In the rows, 128 means zero.
A single turn carries every row of the set below to another of its rows. Some are shown first; where does it send the rows asked next?
Zim: [127 104 148 129 134 119 111 123  53 114 113 182 128 153 133 133 130 133
 119 134 172  93]
Teni: [123  99 132 131 104 136 145 142  89 112 109 162 123  90 170 120 118 167
 175 130 153 116]
vot: [122 111 111  85 117 130 155 114 112 126 157 125 130 135 129 167 123 105
 129 132 111 137]
kepo: [128 117 163 130 132 122 103 154 148 152 139 148 142 100 147 176 110 112
 144 164 112 120]
liv: [136 101 158 131 130 119 113 127  57 120 118 183 132 157 133 142 125 137
 117 136 170  96]
Vapu: [135 155 103  91 116 170 153 122 130 134 123 164 140  98 154 113 150 136
 133 128 136 124]
Bom: [133  99 151 139 133 120 108 130  56 113 125 183 128 149 133 135 128 141
 116 135 163  87]
Sut: [117 129 176  92 140 119  74 104  93 134 138 176 130 112 163 121 143  94
 151 143 130  89]
Ludo: [137 149 101  91 118 166 152 129 130 134 114 166 138 102 152 110 148 133
 118 118 141 125]
Zol: [118  98 135 130 109 138 143 145  86 116  91 153 129  95 171 120 122 161
 172 124 156 115]
Kavo: [131 121 166 125 136 129 102 152 142 145 143 145 138 106 157 181 108 103
 142 165 110 122]
Geze: [139 154 105  97 123 169 155 125 129 136 124 173 134 107 150 105 153 133
 127 127 142 125]
milez: [115 109 114  86 125 122 156 114 112 136 150 128 129 129 120 163 115 104
 124 123 112 136]
Kurim: [124 126 173  96 148 115  71 103  99 134 142 168 121 106 154 116 138 100
 147 142 127  82]
rof: [130 113 165 127 136 119  98 150 139 146 143 144 137 107 146 176 100 112
 148 163 108 122]

Kavo goes to Bom
rof goes to Zim
vot goes to Kurim
Now these:
Geze goes to kepo
milez goes to Sut

A single turn carries every row of the set below to another of its rows. Some are shown first; where does it send the rows asked next?
von: [132 125  76 124 157 141 121 124 130  73 126  97 119 134]
Vava: [108 133 117 151 159 140 118 119 138 109 122  97 157 159]
Govi: [148 107 102 179 148 119 129 155 125 136 134 122 102 127]
gof: [118 132 102 173 141 155 118 110 142 100 121 104 156 170]
lem: [125 111 107 142 108 132  95  87 178  98 151 148 146 140]
rap: [137 130  53 144 146 133 135 107 131  75 122 100 121 134]
gar: [129 100 112 188  93  97  88 106 152 115 133 125 128 119]
lusu: [125 117 120 155  99 117 141  82 184 128 139 152 108 119]
Gov: [114 124 123 174 144 124 149 123 135 136 106  77 115 125]
Vov: [158  88  90 174 133 121 128 153 137 142 127 108 121 124]
Ruda: [140 107  91 151  88 109 109  96 158  81 129 125  90 100]
luza: [137 115  85 147 163 149 162 121 156 112 142 156 110 125]
Saso: [113 116 116 139  91 116 130  73 179 100 114 104 115 107]
mada: [125 117  74 136 151 149 129 116 137  59 115 104 116 117]
gam: [106 116 116 160 154 149 112 124 145  97 116 111 168 149]
zat: [128 114 114 143 100 128  98  92 178  97 146 154 138 140]
Dira: [144 101  82 149  94 117 107  95 160  82 135 122  91  97]
bofig: [128 102 115 174  88  92  89 108 155 107 129 130 129 119]
Gupuf: [108 117 112 146  98 116 127  65 176 104 116  94 120 107]
Pez: [151 114  69 137 153 133 165 118 155 132 144 136 120 132]
bafeg: [106 110 124 172 146 130 158 118 149 133  98  87 128 109]
Tur: [141  94  94 187 145 111 130 153 127 125 123 129 113 109]
sopeg: [145 121  86 131 162 148 157 128 149 117 145 136  97 131]
Mip: [124 112 117 176 129 149 151 118 151 135 101  71 122 130]
ramuz: [131 112 115 162 105 126 142  80 185 134 146 149 104 117]

lem goes to ramuz
luza goes to bafeg
Govi goes to Vava
Now these:
Saso goes to Ruda
rap goes to Vov

A single turn carries every row of the set below to another of its rows. Some are shown first; where does it send the rows asked next?
Depo: [114 107  84 119  70 107 144 135 121 109 152 151 141 114 165 128]
zud: [112 132 109 121 122 150 129 141 125 121  88 123 124 135 117  61]
Bofir: [166 130 104  85 100 115 169 112 132 119 131 153 132 122 137 111]
fisir: [135 133  75  98  95 140  93 131  94 136 110 154 139 137 136  89]
Nuriv: [134 117 102 105 136 117 128 105  80  72 125 159 133  95 168 108]
Kan: [132 132 122 102 137 105 158 116 129 116 106 103 123  84 154 117]
pozer: [105 123 110 136  81 152 117 146 134  95 144 153 162 101 109 127]
Ludi: [ 93 157 131  88 124 123 137 125 118 146 135 145 167 116  98 100]
furup: [121 128 121  92 136 104 147 109 130 113  92 171 171 108 167  95]
tizu: [ 90 123  84  98 119  91 141 115 138  70 122 148 159 121 143 132]
rogez: [150 111 105 125  95 132 128 145 127 140 122 104 114 122 143 119]
kasem: [ 76 114 136 128  78 126 146 153  89 105 116 152 150 107 149  96]
zis: [ 89 135 110 111 122 122 185 126 113 134 118 120 177 120 135 110]
poku: [105 127 117  91  88 141 171 164 111 115 140 142 128 133 118 118]
Fola: [124 120 146 110 133 106 113 137 125 121 133 141 175  74 139 128]
Lufif: [137 153 108 145 146 111 148 119  80 115 142 141 146 109 131 117]
veb: [123 118 119 130 131 139 112 152 126 134 113 172 180 135 133  95]
gifo: [141 158 134 125 123 160 139  98 130 114 128 127 127 118 119  99]
zefol: [133 127 136  70 134 102  88 109 115 109 119 120 141 100 144  96]
bopu: [ 83 130  80 118 107 121 106 148 113 119 132 168  99 125 132 116]
zemu: [118 130  96  89  74 133 144 117 139  81 104 130 121 113 104  93]
Fifu: [148 132 110  97 108 118 102 107 127 101 143 159 166 152 115 116]
veve: [ 94 100 100 108 105 106 136 160 141 115  93 109 120 117 146 113]
suvor: [130 109 111 114  86 145 170 122  94 121 100 118 165 128 144  81]
Ris: [ 97 134  89  70 127 123 100 133 101 115 133 174 174 116 151 117]
Lemef: [ 79 143 129 126 115 137 129 100 128  85 105 141 153  76 150  98]
Dosen: [138 133  85 101 126 124 127 122  99  91 134 155  83 119 133 111]
napug: [109  97 117 123 100 114  79 139 114 124 118 128 152 107 176 111]
Sifog: [ 97 146 108  44 124 123 157 126 112 100 120 145 134 113 136 106]
Tedi: [148  98 112 125 101 142 130 123  77  98 133 153 176 114 155 104]
tiso: [116 140  65 133 123 113 142 119  91 122  95 130 120 124 160  96]
Dono: [101 124 112  95  66 114 107 105 103  90 134 133 129  90 152  77]
veri: [103 132 101 160 125 137 133 120 133 116 127 139 150 147 162 129]
dup: [130 103 141 100  83 126  96 151 127 129 100 131 145  99 121  90]
lal: [115 146 119 107 119 130 104 125 104  94 178 127 137  99 109  98]
venu: [124 142 156 122 106 122 132 112  73 107 119 147 148  93 127  75]
Zep: [112 128 111 108  98 121 110  89 127 103  85 140 141 149 162  78]
tana: [ 67 146 115  88 102 115 100 126 114 134 110 162 131 111 121  83]
Gile: [ 71 142  96 130 152 123 137 139 118  95 133 113 133 108 137  99]
Fimi: [131 125 109  91 148 103 131 148 134 113 144 112 127 121 124 138]

rogez goes to Kan
Bofir goes to furup
Now these:
venu goes to kasem
Nuriv goes to Tedi
Lemef goes to pozer

A single turn carries every row of the set below to another of its rows. Some are shown first; where does it send the rows asked next?
zom: [106 141 123 117 143 100 173 132  88 146 148 118 103 139 121 119 124 154
 123]
sila: [136 151 124 129 145 101 145  98 104 121  67 118 112 174 130 120  94 140
 153]
fugiz: [ 58 165 109 134  88 137 156 138 134 126  89 115  95 133 120 140 128 158
 131]
visal: [ 95 160 125 141 105 118 183 113 132 142 112 148  38 130 126 161 118 122
 116]
Sefel: [ 95 142 137  99 151 106 152 139 111 132  83 131  74 141 175  81 150 118
 150]
bolif: [135 153 125 128 144 101 148  96 101 125  69 120 116 173 129 119  93 134
 150]
Pak: [ 97 136 130 100 162 114 159 129 114 128  83 130  69 138 169  81 151 125
 156]
meza: [ 90 157 138 118 142 109 130  81  93  85  88 119  87 153 164 104 155 125
 163]
Ret: [124 154 115 152 145  95 130 115  90 148  63 110  93 133 121 135 163 137
 150]
gorus: [ 56 166 108 134  89 140 166 130 128 134  93 120 105 130 117 137 128 147
 123]
benes: [ 88 158 137 116 146 114 141  72  87  93  93 124  96 149 159 101 154 115
 157]
gepog: [110 135 121 120 149 100 161 139 102 127 141 108  82 141 124 124 127 180
 140]
ritup: [106 146 131 118 127  86 147 156  93 139 140 113  95 147 135 126 124 162
 126]
Zuv: [ 87 159 131 161 128 120 171 118 118  80  96 159  78 163 142 144 113 108
  99]
Bosir: [131 160 126 119  98 111 168 138  95 114  98 150  35 111 128 154 121 115
 116]
foz: [ 94 163 130 141  97 111 172 123 133 141 109 146  35 134 132 164 118 123
 116]
ges: [ 94 107 124 124 138  84 124 121  99  85  98 172  69 137 124 135 135 138
 139]
zufo: [ 87 163 143 116 134 105 130  84  86  94  91 123  98 154 167 103 154 111
 154]
gova: [117 185 125  89 105 134 130 133  89  80  80 139  81 128 140 112 138 120
 150]
bomi: [119 174 113  91 126 150 148 113  95  74  82 138  74 121 127 109 141 131
 159]
nefi: [ 58 161 103 135  98 145 169 125 134 126  92 116  96 129 112 138 129 159
 132]
lizog: [ 89 153 125 162 137 126 175 112 124  73  95 156  70 161 137 144 115 118
 106]
fum: [ 56 161 128 139 122 108 157 122 137 149  88 122  63 153 162 126 116 158
 164]
Keku: [ 90 115 131 122 126  80 127 122  86 101 103 180  88 138 126 131 132 114
 123]
lene: [130 156 121 119 108 120 182 125  94 116 102 152  37 105 120 150 123 114
 116]
tida: [105 165 107 124  87 106 128 132  92  97  67 121  89 111 150 134 104 160
 109]
Dak: [ 96 158 125 142 106 116 176 118 137 135 109 144  29 132 128 164 119 132
 123]
pufon: [ 89 157 130 162 128 118 163 124 125  71  92 153  69 166 145 147 114 120
 106]
sige: [108 148  89 127 121 132 158  99  99  90  72 120  79 100 128 128 108 176
 122]
vub: [ 94 140 133  99 158 112 164 127 108 137  87 133  80 137 169  78 149 112
 147]
zenu: [133 154 120 121 108 118 173 132 101 107  97 146  26 108 123 154 123 127
 124]
meso: [123 152 113 151 149  99 138 109  88 151  66 112  97 131 117 133 163 133
 148]
rez: [ 55 155 120 137 137 123 184  96 130 158  96 129  74 144 147 118 116 146
 159]
guset: [135 154 127 128 140  98 142 102 101 124  67 118 115 175 132 120  93 135
 150]
kelo: [116 183 119  88 115 146 153 112  82  91  87 147  95 120 128 106 139 106
 141]
Dunu: [101 162  99 122 102 123 165 101  78 117  80 134 112 100 132 123 104 135
  96]
tila: [123 156 117 151 143  94 132 114  86 154  66 113 100 132 121 134 163 129
 145]
Nepus: [ 92 105 120 123 147  95 146 101  91  96 106 179  83 131 112 128 134 123
 130]
ligu: [ 52 167 133 135 114 107 167 116 121 169  96 133  86 151 160 120 113 129
 146]

Sefel goes to Pak
tila goes to Ret
Now these:
visal goes to foz
fum goes to rez
bolif goes to guset
zufo goes to meza
pufon goes to lizog
Bosir goes to zenu
Keku goes to ges
tida goes to sige
ritup goes to gepog
bomi goes to kelo
nefi goes to gorus

